In the rows, zero is written as 128.
The same turns and mirrors carry the whole set onto itself, and each row onto the other rows of its family. Which rows share a family with each named row? Give them in list order.
These 40 rows form 5 families of 8 rows each.
K_972: [ 98 125 123 150 120 117 127 133 115 118 147  93 135  94 132 111 107]
K_266: [ 84 114 124 134 122 112 122 148 114 121 153 100 147 130 127 111 104]
K_624: [153 135 159 124 134 115 100 137 107 109 135 144 137 149 102 155 106]
K_937: [105 148 125 130 133 140 146 125 108 141 141  83 117 137 131 109 161]
K_867: [150 144 136 110 131 131  98 108 123 129 119 100 126 175 106 131 154]
K_163: [131 123 122 129 145 121 102 149  96 137 116 153 122  83 111 137 133]
K_321: [142  96 117 144  86 136 113 125 136  97 126 112 130 118 119 123 106]
K_751: [165 117 144 123 111 127 154 119 124 132 101 127 118 142 166 118 116]
K_520: [114 121 120 115 155 114  93 154 108 137 131 148 132  95 107 135 126]
K_219: [115 104 118 121 140 123 112 146 106 138 109 151 127  86 110 132 143]
K_859: [158 109 138 134  94 124 114 128 140 101 131 119 142 118 139 113  91]
K_494: [178 124 130 120 113 131 128 122 124 131  98 131 114 154 167 118 128]
K_429: [146 128 158 117 149 114 101 140 117 102 119 140 132 136  95 157 107]
K_29: [153  95 123 140 104 137 122 112 130 120 134 117 151 136 120 100  94]
K_740: [113 139 142 125 124 143 150 116 100 133 128  90 113 125 120 136 171]
K_154: [ 88 131 125 147 122 111 130 148 121 111 132  79 133 111 131 136 119]
K_444: [121 119 116 136 145 119 102 153 106 124 116 161 133  92 111 124 137]
K_118: [127 139 111 122 144 108 129 141 130 160 100 130 129 120 164 123 150]
K_534: [149  98 114 142 100 137 118 118 136 102 138 115 141 134 128 110  93]
K_273: [ 86 122 121 136 125 116 132 137 126 121 150  84 135 117 126 121 103]
K_672: [152 126 152 127 144 126 112 139 111 100 133 153 136 144  98 153 108]
K_518: [165 105 137 116 104 133 146 117 115 128 109 120 115 147 165 143 116]
K_708: [ 92 129 138 115 127 125 125 113  88 134 132  96 116 138 128 112 165]
K_573: [145 138 138 112 133 139 110 119 130 118 114 105 115 175  93 129 153]
K_344: [149  95 126 136  98 138 124 117 138 108 125 107 142 113 124 103  96]
K_739: [127 140 109 118 144 109 121 136 113 164 110 144 103 127 156 129 150]
K_552: [130 128 122 147 134 118  97 150  92 128 122 158 133  94 111 123 133]
K_449: [145 114 155 118 154 126 103 127 117  97 124 134 139 141  86 134 110]
K_916: [153 136 132 128 135 140 126 113 141 121 112 112 121 170  85 140 146]
K_898: [ 98 135 134 118 133 140 142 115  92 129 135  88 104 141 122 121 157]
K_168: [138 144 102 131 136 112 130 150 132 165  99 137 114 124 154 124 142]
K_614: [143 140 151 116 135 140 136 111 132 117 127 109 118 180 104 118 147]
K_192: [129 127 100 120 139 106 128 133 134 165  92 122 117 131 155 141 141]
K_115: [155 150 136 116 140 136 115 107 130 125 123 105 125 172 104 140 152]
K_244: [164 124 149 121 114 122 155 109 120 148 111 130 135 142 164 114 124]
K_506: [ 97 141 136 116 131 132 130 112 100 128 132  92 114 128 128 119 176]
K_547: [132 150 114 134 136 106 126 152 127 165 101 133 135 121 155 114 151]
K_353: [168 117 136 113 113 131 150 102 126 140 115 127 124 143 167 124 125]
K_454: [ 84 118 124 137 122 114 123 151 115 104 150  95 139 117 133 118 113]
K_812: [138 111 153 126 153 121 126 149 114 103 118 143 141 138  96 156 105]

Same family as K_449: K_972, K_937, K_520, K_859, K_494, K_739, K_614
Same family as K_118: K_444, K_534, K_672, K_115, K_506, K_353, K_454
Same family as K_740: K_321, K_219, K_154, K_518, K_916, K_192, K_812
Same family as K_898: K_163, K_751, K_429, K_273, K_573, K_344, K_168

The same turns and mirrors carry the whole set onto itself, and each row onto the other rows of its family. Which rows share a family with each named row? Give them in list order.
These 32 rows form 4 families of 8 rows each.
K_129: [116 121 169 185 121 134 142 154 117 146 181 140 114]
K_148: [110 156 123 173 120 130 162 145 121 146 167 121 158]
K_801: [158 109 146 128  93 169 103 143 118 132 174 137 114]
K_262: [151 117 148 157 126 116 133 131 138 151 124 141 156]
K_3: [154 122 154 151 141 128 127 139 142 156 154 155 167]
K_422: [103 138 139 134  92 148 131 160 147 134 152 166 138]
K_531: [115 142 137 140  85 157 119 134 120 128 204 108 109]
K_340: [102 150 131 177 115 105 141 144 128 138 171 105 145]
K_574: [107 136 127 129  84 145 136 132 155 121 163 160 144]
K_785: [107 109 178 174 111 144 139 152 131 137 181 138 124]
K_4: [157 107 157 138 101 183 113 137 122 147 166 145 121]
K_524: [150 153  86 135 115 135 111 134 142 145 159 133 137]
K_227: [106 145 125 136  90 138 133 147 110 138 196 100 114]
K_279: [158 153 101 121 109 133 115 122 125 143 149 113 143]
K_657: [ 92 128 130 139  92 151 133 131 140 117 175 162 138]
K_662: [148 144 106 108 109 148 113 127 136 133 148 118 149]
K_11: [ 95 128 145 150  91 140 132 127 147 122 155 162 135]
K_915: [151 112 150 118 121 159  97 141 127 135 165 143 108]
K_402: [157 126 151 165 136 132 118 141 100 161 168  93 124]
K_418: [158 129 133 156 150 140 127 127 103 149 181  97 124]
K_52: [131 145 101 114 101 128 111 120 145 139 155 114 148]
K_749: [160 110 153 121  97 167 112 122 130 141 158 144 122]
K_602: [142 115 142 159 132 132 139 131 149 143 124 156 150]
K_622: [159 117 155 160 129 137 122 129 145 143 133 152 152]
K_854: [134 113 182 183 110 143 141 147 115 140 174 134 118]
K_845: [122 149 134 135  98 150 116 147 105 138 206 103 116]
K_702: [105 156 120 157 128 102 144 142 132 135 166 112 143]
K_294: [107 146 118 139 101 162 129 147 109 127 178 109 100]
K_363: [172 132 139 149 121 131 121 140 112 158 175  85 130]
K_302: [106 155 133 169 129 108 153 130 135 146 155 115 152]
K_644: [114 114 185 155 127 154 147 153 109 139 173 130 126]
K_504: [170 138 145 154 136 131 123 148 112 163 158  96 128]

Same family as K_504: K_129, K_4, K_657, K_662, K_602, K_845, K_702
Same family as K_622: K_801, K_574, K_785, K_227, K_279, K_402, K_302
Same family as K_524: K_148, K_3, K_422, K_915, K_418, K_294, K_644

